One vector is turned by the same rotation once a step. Each row is the vector after some number of steps, and that number follows the row.
The counts run from 0 to 519.
[127 160 121 157 129 147 104  95 152 160 122 143 101 117 129 115 126  75
  97 147 127 133  71 122 123 194 142 100  97  96 143 136 164  75 112  92
 119 169 141 112 101 137 146 141 134 156 132 125 175 159 152 147 178 123
 155 155 110  73  81 127 113 116 130 127 151 121 154 142  73 148 128 124
 126 108] : 160
[108 145 148 130 170 118 169 111 125  78 109 132 124 172 125 113 119 168
 118 108  95 123 141 139 133 164 122 142 124 116 143 139  92 121 118 126
 146  59 179 142 149 142 119  92 127 107 100 183 102 145 125 101 118 176
 156  89 122 155 157 144 117 164 140 103 149 146  90 106 100 110 150 147
 145 174] : 212
[132  91 145 175 156  79 114 167  97 135 120 137 102  91 158 143 139 135
  59 120 151 140 157 113 101 146 195 152 144 138 140 116 135 117 111 124
 118 113 105  94 152 114 154 127 118 103 142 141 140 114 142 131 146 169
 153 108 127 181 116 147  71 103 117 102 104 131 143 133  91 150 150  96
 149 163] : 410
[145 133  99 160 138  80 165 147 103 137 115 170 106  74 132 157 134 136
  97 124 104 134  97  99 120 145 204 145 130 151 100 113 162 149  96 118
 160 122  83 115 141 116 136 130 115 148 193 139 155 151 126 150 110 112
 140 127 147 143 102 144  97 117 134 107 117 125 130 179 137 162 145  82
 110 152] : 408
[112 137 124 167 148  86 113 128 114 160 125 164  85 100 132 131 157 153
 123 101 124 150 131  92 115 159 177 145 153 149 100 135 157  69 109 130
 176 115  76 101 137 110 141 114 134 143 126 144 175 133 119 156 154 143
 177 127 117 136  75 114  80 102 145 107 140 115 134 170 110 175 122 116
 134 150] : 94
[144 157  94  92 139 107 145 107 132 150 107  95 155 101 137 111  78 119
  86 128 114  87 108 137 147 152 158 100  65 151 120 132 163 125 116 124
 124 137 124 129  87 150 117  80 105 152 142 121 126 124 161 116 130 113
 126 115 146  95 136 185 139 102 147  73 169 119 145 145  86 117 126 129
 153  85] : 347
[120 136 128  88 166 138 135 128 127 164  91  89 149 114 150  94 115 115
  71 110 149 115 159 146 116 137 153 111 111 155 150 150 115 107 116 126
  92  97 144  99 109 170 125  89 117 118 109 129 134  85 157  87 163 163
 135 111 129 131 120 183 132  89 146  93 151 119 139 116  72 109 143 139
 173 110] : 241
[127 169 138 157 125 165 113 114 162 140 117 154 124 124 120 113 139  77
  98 141 121 131  56 123 106 171 126 108 100  99 132 130 148 113 103  90
 115 158 152 121  98 132 118 139 147 160 151 121 199 144 137 133 162 105
 164 160 122  98  65 112  99 116 140 125 141 112 159 135 107 151 143 131
 119 136] : 263
[118 161 114 152 130 118 147 102 112 162 139 101  91 159 112 134 155 115
 150 102 102 177 139 140 139 178 128 162 142 156  84 149 146 104  92 105
 146 107 108 124 164 157 125 118 142 134  69 134 127 101 125 163 141 102
 177 141 144 119 146 103 117 107 177 134 134 132  82 143  81 122 136 139
 137 138] : 279
[109 133 113 119 138 101 141 182 131 116 120 140 141 124 108 159 147 142
 130  95 134 146 139  96 121 176 156 160 158 156  78  93  86 117  72 117
 159 157 108 135 125 130 115 156 152 139  68 159 127 124  99 110 114 115
 122 131 135 146 113 122  89 140 160 136 140  95 126 148  84 122  78 174
 158 105] : 380
[133 171 110 133 112  84 193 112 149  98 136 115 139 153 101 114 133 118
 123 161 101 138  57 140 130 152 139 144 119 143 113 113 137 129  73 100
  89 142 104 128 187 139 143 106 135 117 140 127 105 124 121 129 107  87
 135 118 185 137 156 103  91 101 132 122 124 139 113 126 118  64 139 159
 143 133] : 285
[ 93  77  88 164 180 129 133 117 124  93 116 139  91 152 118 128 145 147
 131 134 144 148 128 146 102 159 132 151 108  96 162 130  96  90 110 100
 141 117 124 101 165 122 143 110 137  73 100 188 109 172 129 108 153 139
 159 102  94 171  95 126 161 117 112 154 111 128 124 127  73 122 133 122
 111 143] : 398
[116 174 106 144 111 106 141 121 124 132 136 146 128 121  95 161 156 151
 143  97 102 158 110  89 144 178 152 145 152 160  55 140 131 145  77 122
 183 125 105 142 132 127 119 135 141 170 127 137 150 141 102 151 116 105
 153 166 164 116 107 110  95 139 185 128 146 115 116 169 117 149 109 133
 129 135] : 486
[151 153 127 132 148 148 135  87 122 167  98 125 122 121 154 109 127 111
  74 111 111 129 127 138 141 171 148 112 114 145 103 168 155 143 110 122
 135  72 177 126  96 162 120 110 117 173 155 135 164 128 179 115 148 145
 156 147 124  91  89 180 163 117 159 104 142 145 134 155  92 141 163 101
 134 127] : 238
[145 115 120 122 138  79 114 132 124 150 147 135 121  81 126 184 108 109
  87 149 126 103 138  98 120 146 165 106 111 149 154  92 142 142 117 105
 138 116 136 129 134 117 132 146 119 121 209 153 122 157 168 153 125 146
 103  88 131 155 101 170 126 138 114 113  99 157 171 193 137 134 100 106
 127 112] : 124
[117  99  90 121 175 114 176 194  99 112 111 140 121 104 132 166 138 128
 112 130 107 115 135  89  97 129 195 151 137 132 112 124 107 142  78 128
 132 104  82  93 166 144 129 112 135  99 136 159 139 123 118 117 111 120
 107  88 155 169 130 137 110  98 137 156 102  79 118 129 137  96 125 103
 143 167] : 405
[155 138 142 162 134  72 167 147 106 123 140 137 113 103 139 150 107 125
  53 125 103 111 121 107 142 167 207 126 118 132 141 123 166 153 116 123
 145 124 115 133 155 127 157 123 102 124 179 135 112 150 136 157 100 147
 129  91 160 139 164 148  77 138 136 103 116 139 122 142 110 137 149  95
 132 150] : 516
[119 129 144 122 157 170 141 145 126 140  74 128 126 116 173 133 119  99
  62 106 106 125 131 112 121 156 142  94 133 117 110 128 109 111  84 105
 102 102 163 102  96 181 108 141 127 140  82 145 173  98 170  89 168 169
 121 114 120 107 107 161 126 130 146 126 127  99 120 108  70  99 136 144
 171 134] : 447
[127 121 139 125 172 120 157 156  81 117 117 134 127  97 156 187 105  86
  98 135  81 110 128 119 120 125 186 111  83 115 182 108 124 139 125  94
 120 117 113 129 146 148 110 115  98  83 125 146 117 137 142 157 142 120
 127  74 147 169 178 155 102 135 116  98 109  90 103 111 115 123 150 124
 138 168] : 224
[ 83 127  85 111 119 140 122 116 138 158 120  74 126 100 143 143 127 109
  76 118 166 143 128  94 139 182 122  94  97 107 141 133  86  97  92 111
 102 136 128 100 123 159 150 102 132 124  84 106  99 118 138 105 142 143
 124 138 155 119 120 114 138 112 142 133 123 108 111 102  45  86 134 170
 166 107] : 60
[128 123 155 180 124  92 112 167 133 117 126 135 126 140 117 121 129 156
 107  99 124 141 139 110 107 161 146 172 156 155  54 104 125 102  75 124
 156 139 108 124 143 111 133 129 159 135  75 146 156 102 127 123 144 133
 169 134 128 142 100 117  68 116 164 108 151 111 130 137  74 149 108 147
 150 149] : 488
[138 167 127  85 168 127 170 150 133 125  93 116 152 133 142 109 112 111
  72  89 113 110 148 142 130 157 178 127 136 151 135 163 121 167 111 135
 118  92 182 147 114 171 108 118 124 141 133 150 137 117 133  87 130 159
 116 106 151 118 145 195 105 127 165 113 144 149 130 130 101 113 143 114
 167 134] : 133
[133 104 142 126 144 136 102 114 122 159 126 142 102 112 135 165 139  88
  94 136 114 136 144  95 103 162 122  94 152 121 137 107 111 117 105  99
 121  88 188 109 125 154 127 169 145 131 151 154 165 128 192 140 151 165
 110 108 114 120  73 155 155 124 119 152  91 159 157 174 114 109 114 139
 132 124] : 337
[127 138 149 120 139 130 116 100  96 149 123 113 148 104 136 170 131 107
 139 140  96 111 115 111 120 126 119  90  73 121 148 116 127 129 124 112
 140  66 117 112 128 144  87  78 119 103 142 121 141 110 140 156 155 119
 180 104 161 170 133 114 118 126 118  64 120  86 105 113 167 146 150 134
 141 195] : 431
[115 120 134 163 156  96 146 132  88 158 122 165  91  91 159 164 170 110
  87 115 122 173 137 110 114 148 189 132 155 130 154 127 131 121 108  96
 117  92 103  96 156 152 149 131 104 116 152 129 147 120 137 152 141 156
 131 117 148 162 117 117  90 107 117 128  78 128 115 144 120 135 167 114
 121 168] : 514
[ 97  93 130 168 144  97 145 129 136  58 104 153 130 154 117 123 115 172
 107 147 126 120  79 140 118 147 128 154  95  99 124  83 100  97  92  98
 139 130 126 131 137  94 140 106 130  90 106 181 108 176 124  92 119 130
 146 101 109 170 101 120 136 140 104 103 137 118 129 120  78 122 128 159
 126 141] : 500
[143 162 109  88 160 131 148 138 145 128 142 101 145 173  80 129 143  64
 141 144 107 137 110 179 103 152 135 157 134 158 143 142 127 155  85  99
  86 147 156 138 159 158 111 136 161 108 137 154 130  98 120 124 143  73
 128 117 159 123 138 161 106 103 172 161 127 150 152 150 130  82 109 132
 146 118] : 466
[112  86 101 164 164 103 147 144 149  54 116 150 112 152 112 126 107 160
 107 152 123 113  91 141 118 150 137 173  91  99 142 105 116 103 113 108
 133 143 128 123 153  98 142 114 135  83 113 198  98 189 129 100 127 122
 147  94  92 161 110 143 148 127 121 128 131 123 129 126  80 126 123 122
 104 139] : 397
[109 139 100 106 177 133 184 113  92 137  98 162 116 106 142 152 160 114
 158 139  88 148  91 129 119 111 170 116 110 126 154 141 110 122 110  93
 126  61  95 106 135 167 102  82 111 115 161 157 148 138 130 145 138 113
 136  97 151 150 124 135 156 112 114 124  97 100 100 144 159 103 163 124
 122 161] : 115
[127  96 152 147 164 133 116 121  86 123  91 155 117  93 157 156 130 124
 133 155  95 122 106 120 107 118 130 111  70 121 126  96 136  89 114 102
 124  76 101  97 125 124 113  87 129 101 138 148 165 128 160 154 165 131
 176 102 116 163  95 139 157 109  90  74 112  79 129 122 126 153 151 125
 119 166] : 221
[127 133 126 115 136 121 138  98 109 169 138 114 116 107 131 189 153  95
  86 118 119 159 156  91 134 174 138  91 151 129 155 132  98 180 106 114
 129  62 179 118 135 166 122 148 127 132 176 140 125 134 162 140 120 161
 124 130 170 144 107 140 128 141 137 145  82 174 126 159 133 108 144 119
 144 154] : 127
[115 170 109  88 164 157 148  95 118 175  93 113 113 106 162 111 146  98
  87 105 122 152 139 149 144 153 158  95 121 138 161 176 130 109 127 107
 106  84 149 109 103 190 119 103  96 147 112 121 153 100 154 115 160 149
 140 134 132  99 119 165 145  99 151 119 134 132 107 136  77 110 165 121
 155 116] : 345
[111 138 128  98 147  68 169 139 142 102 127 127 156 123 129 139 128 162
  74 119 141 116 145  95 124 160 155 113 156 141 148 123  79 150  96 138
 127  87 149 141 134 135 146 130 121 111 166 159  96 142 124  83  95 185
 104  96 166 159 117 150  95 143 111 107 108 184 142 154 126  90 124 156
 167 130] : 417
[105  83  81 147 184 111 129 164 142  76 129 121 113 141 102 123 108 148
 109 140 147 102 105 133 104 159 143 167  97 105 142 126 112 115 101 127
 144 152 117 103 153  92 150 115 148  80 130 192 104 180 129  90 120 122
 146  95 112 162  95 147 154 118 132 147 137 115 156 146  87 120 107 104
 112 140] : 294
[124 137 127 157 113  82 143  77 157 109 128 161 117 153 102 103 160 145
 134 171 122 152  55 137 114 146 126 143 126 130 117  82 138  68  87  89
 105 130  99 120 149 109 155 115 134 118 155 146 131 150 134 135 134 113
 154 135 148 143  65  90 121  95  91 110 116 161 150 158 108 111 139 171
 129 113] : 391
[108 137  92 118 180 129 168 123  87 139  99 167 108  93 149 156 158  98
 132 131  97 148 112 138 126 122 198 126 107 133 178 164 126 131 124 102
 131  83  91 104 135 158 111  97  96 118 177 141 155 143 113 143 135 114
 136 110 146 154 125 146 131 108 121 124 101 104 108 147 143 132 172  94
 112 161] : 12
[111 151 143 125 125  72 173 123 162  88 128 154 132 153 107  96 134 149
 123 153 128 135  67 125 108 148 144 135 146 140 133  90 118  72  89 114
 102 146 103 125 160 116 143 116 139 105 130 154 109 132 113 110 122 146
 134  98 161 147 112 103  69 113 104  97 138 155 152 140 118  88 112 195
 162 104] : 495
